In the rows, zero is written as 128.
X: 3 groups of rows, each row roughly a mix of its group's hidden directions; one row fits no group
X (136 x 14)
[[152 126 114  51 110 139 144 149 105  74 103 155 125 168]
 [171  98 102 129 130 161 152  96 128 195 175  96 115 148]
 [ 89  86 162 111 181 107 172 165 139 139 106 146 132 172]
 [154 137 148  93 115 137  95 212  92 161 126 102 110 125]
 [150 112 139  66 103  97 123 162 140  74  82 160 112 144]
 [115 178 133 104 112 156  79 162 114 191 167 107 110 122]
 [156 144 119  81 101 108 155 119 156  79  72 139 122 178]
 [133 133 194  99 127 159 162 159 119 158  89 101  90  93]
 [ 77 152 163 113 111 135  76 152 129  85  72 142 110 107]
 [124 118 153 151 169 178 149  63 140 164 169 100 140 130]
 [179  91 143 127 124 168 145 104 165 180 173 102 121 156]
 [102  78 122 180 159 133  93 160 174 112 165 106 106 149]
 [191 129 116 115  67 137 182  94 139 110 150 117 101 110]
 [169 161 121  83  84 114 142 106 145  95  76 118 120 175]
 [184 149 113  87  98 126 158  92 143 101  97 135 115 187]
 [146 123 132  73  68  98 184 116 145  78 128 138 123 139]
 [125  99 126 168 200 152  75 146 112 143 124 172 115 144]
 [130 142 103  49 104 109 151 107  99 133  66 142 130 111]
 [101 123 104  78  91  68 127 176 112 108 111 164 158 125]
 [ 83  94 128 124  75 139 129 130 152 131  84  66 125 170]
 [117 139 138 108  56 107 155  94  88 106 156  85 142  96]
 [ 41 176 146 108 145 116 128 133 138  99 117  91 124 156]
 [108  94 153 201 167 146 111 128 161 104 170 110 116 154]
 [170 125 122 153 137  74 100 109 164  70 135 168 144 163]
 [119 118 135 120 109 125 159 185  80 158  72 100 113  83]
 [ 98 173 129 107 119 120  98 196 107  88 121 159 129  82]
 [123 124 153  68  82  72 131 134 170  85 151 151 121 125]
 [126 113 166 202 185 140 152 115 135 164 150 162 128 127]
 [132 171 108 144  74 162  73 115 116 160 158 100 138  90]
 [145 131 189 135 141 152 114 217 124 138 124 101 109 115]
 [100 112 130 136  56 145 152 135 161 139 128  77 136 185]
 [154 126  98 126 179 107  62 157 134 115 152 162 104  84]
 [125 126 180 138 135 158 154 179 107 168  96  88 105  84]
 [122 151  99  61  55 138 140 144 105 117 102  93 131 121]
 [143 103  90 128 134  70 122  69 136 107 103 162 171 156]
 [113 120 116 189 150 154 184  62 136 112 159 119 133 115]
 [113 109  94 103  99  76 138 177 108  82  86 160 149 128]
 [ 96 138 111 139 178  88  44 136 146 136 109 105 139 130]
 [ 94 105 167 149 160 137  84 149 152 128 174  97 141 185]
 [135 163 117  78  64 103 165 127 117 131  71 145 150 118]
 [121 117 158 101 175 112 154 162 110 120  50 128 135 169]
 [214 141 116 108 121 126 122 146 179 138 120 171 105 154]
 [ 63 117 108 157 103 126  82 117  88 105 144  98 145  83]
 [109 171 181 118 127 187 125 192 137 129 134 116  94 118]
 [188 138 100 130 184 118 113 115 108 121 179 161 116  85]
 [151 144 111 143  55 124 101 109  94 120 166 104 133  71]
 [ 87  84 131 171 172 136  88 123  90 124 106 145 116 181]
 [130 153  88  78  56 130 115 134 121  92  89 110 108 104]
 [ 86 119 120 163 143 131  97 112 103 173 166  66 137  88]
 [151  91  85 103 120  90 138  83 133  72 100 162 141 160]
 [137 151 110  63  98 100 151 132 107 133  64 156 138  92]
 [ 91  92 120  96  82 134 149 133 147 129 109  64 139 183]
 [165 143 120  59  83 119 150 114 135 111  82 111 123 176]
 [ 84 144 120 207 142 165 153 114 137 131 175 109 127 102]
 [175 101 133 141 130 172 160  94 137 179 180  95 124 150]
 [164 144 151 143 124 135 142 165 182 137 105 190 114 180]
 [116 119  94 159 149 168 137  80  92 187 154  87 144 124]
 [149  77 173 176 194 136 143 122 157 147 156 125 140 134]
 [106 122 167 177 160 135  94 161 143 112 191 107 148 163]
 [197 139 136  84 114 110 135 157 168 123 118 184 119 160]
 [113 102 123 176 213 158 106 145 130 136 112 165 113 140]
 [114 116 162 106 173 112 172 172 144 129  79 156 136 179]
 [126 137 157 106 164  87 164 165 161 127  64 126 138 172]
 [ 88 106 134 107  64 157 156 142 153 151 110  82 129 174]
 [157 110 188 154 199 130 115  89 137 161 143 145 144 143]
 [121  97 159 123 180 112 157 165 138 105 102 192 124 167]
 [132 148 120 149 204 153  76 146 130 159  76 123 128 144]
 [127  79  93 141 140 123 187  64 124  86 134 138 153 137]
 [116 116 140 181 169 157 103 139  94 167 165 120 126  68]
 [115 114 166 117 184  86 148 147 166 129 100 151 121 190]
 [127  84 131 164 137  72 109 174 151  81  91 149 156 130]
 [129 151 148 121  52 141 184 122 127  90 157 150 135  91]
 [135 158 111 147  42 146  96 119 125 119 167 128 131  81]
 [ 96 135 146 154 122 151 141 194 101 163  92  93 109  82]
 [ 75 128 140 183 158 142  88 145 109 155 166 128 145  78]
 [ 98 106 144 149 194 105 193 130 122 123 109 139 145 175]
 [ 77 140 151 145  84 136 156  99 118 155 106 101 151 195]
 [124 133  82 140  48 105 140 164 133 109 106  79 143 123]
 [ 70 176 128  86 118  98 111 157 104  78 111 161 142 141]
 [ 93 151 129 138 183 168  67 148 137 182 107 114 135 130]
 [124 137 126  80  99 137 177 108 107 114  56 146 115  87]
 [148 124  66  76  87 126 138 173 122 102 156  87 128 109]
 [111 106 173 168 154 129  94 139 166  85 164  99 143 174]
 [132 168 154  92 121 187 142  78 151 136 167 124  80 131]
 [134 163 103 139  83 154  56  96 109 145 168 113 133 102]
 [149 134 150  78  72  97 178 139 135  86  90 106 120 110]
 [ 75 132 145 138 118 168 104 211 135 136 148 105 108 106]
 [155 102 102 140 137  90 156  55 141  83 104 158 147 148]
 [147 157 160  83 138 127 138 152 183 127 121 192 127 174]
 [131  97 169 170 208 137 110 135 144 152 170 146 128 132]
 [139 137  76 116 121 102  94  77 145  97 165 166 150 175]
 [112 113 138 186 148 133  97 125  91 165 181 108 131  73]
 [168 126  84 165 172 105  96 152 124 133 158 156 111  71]
 [114 121 175 131 135 171 166 180 109 144  77  95 108  94]
 [ 83 141 124 143 120  97 107 191 142  80  92 163 124  92]
 [168 119 115 182 180 103  98 162 139 128 173 148 132  89]
 [152 160  95  61  80 112 127 113 107 137  75 141 124 100]
 [146 129  80 144 125  93 101  60 152 106 173 154 138 157]
 [104 128 153  53 117 111 115 140 168  88 120 176 149 156]
 [173 160 140 109 164 110  95 130 112 110 116 182 125  63]
 [122 110 111  76  99  59  80 146 147 120 100 162 140 139]
 [158 161  86  98  82  96 141 126 112 178  89 162 136 101]
 [136 145 131  75 107 115 171 101 144  83  86 135 125 189]
 [136 137 152  63  94 105  90 180 146 116  91 147  93 128]
 [123 162  95 102  86 113 159 112  79 161  68 139 133 101]
 [205 126 138 133 143 138 170 161 156 119  87 170 101 137]
 [101 162  87  64  72 120 104 124 108  97 117 109 121 156]
 [ 99 120 178 122 132 170 104 179 141 176 123  89  97  98]
 [102  88 140 174 172 136  91 152 174 118 175 126 111 160]
 [ 96 109 141 192 138 137 121 137  96 151 185 124 135  69]
 [128  85 135  68 114 103 151 137 148  62  97 163 130 144]
 [ 77 166 144 123 120 127 121 157 120  86  84 187 109  91]
 [147 134 115 143 148  90 104  63 163 109 161 163 166 166]
 [ 83 173 151 104 124 112  76 158 110  78  92 156 129 110]
 [168  89 115 181 119 137 181 118 156 157 168  91 139 146]
 [180 134 123 105  96 117 123 150 185 107 130 193 110 159]
 [ 85 122 142 180 153 146  97 162 109 162 160 125 143  68]
 [ 71 113 116 142 131 101 111 120 111 127 132  52 138  72]
 [ 92 123 154 182 177 155  94 132 117 119 188 109 123 157]
 [ 80  96 137 180 165 144 105 160 126 157 170 139 129  81]
 [ 69 116 112 145 143 141 116  97  65 132 150  79 152  95]
 [126  97 146 131 165 113 194 164 139 115  86 163 130 177]
 [108 168 144 115 117 168 105 198 100 175 152 101 115 115]
 [133 160 118 112  44 155 159  87 110  94 154 139 139 126]
 [131 159 154 113 136 181 175  68 129 153 176 115 106 119]
 [ 74 119 130 190 123 147 106 133 101 148 186 135 147  87]
 [178 114  92 104 133 117  96  64 137 112 162 142 133 179]
 [168 111 146  67 105 101 156 162 116  83  84 147 104 130]
 [150 139  91 123 130 109 102  74 150  94 180 162 149 175]
 [157  93 101 126 123  60 131  57 143 114  99 151 139 134]
 [126 137 104 125 143 150 113  45 157 122 183 143 138 166]
 [ 86 108 167 115 186 105 150 167 124 118  78 146 139 165]
 [111 100 153 166 198 147 155  76 127 153 134 161 107 145]
 [157 121 167  90 111 111 112 179 144 103  63 137  87 124]
 [179 118 143  70 131 155 165 110 125 171 175 109 149 151]
 [ 84 114 143 183 147 137  98 155 103 173 171 120 145  83]]

one row of each group, then the others: which group is each in?
[109  97  99 144 137 138 184  81 139  58 109 151 145 143] -> C
[147  98 109 148 103 129 135 124 162 188 171  92 140 187] -> D
[153 101 145  73 180  97 173 118 115 123  89 110 118 170] -> Y

[153 137 147 115  74 147 208 134 131 100 135 137 122  79] -> Y
[124  84 145 200 198 118 131 116 157 134 133 152 116 125] -> D
[147 116 147 182 113 146 204 101 136 142 161 103 152 157] -> D
[158 163  96 111  63 108 143 113 114 150  68 144 129  93] -> D
[183 130 137  99 155 141 142 153 176 117 100 189 102 160] -> Y
[120 130  77 121 132 109 107  79 140 101 176 162 172 174] -> C
[166 151 135 106  74 124 157 118 126 192  77 147 144 104] -> D
[183 120 150 102 141 101  90  83 171 112 167 150 128 167] -> C
[ 98 171 146  91  71  96 163 116 151 103 144 145 164 162] -> Y
[142 181 113 120  36 138 108 164 130 112 141 113 130 117] -> D
[155 150 111 117 177 138 104 138 120 139 190 190 100 100] -> D
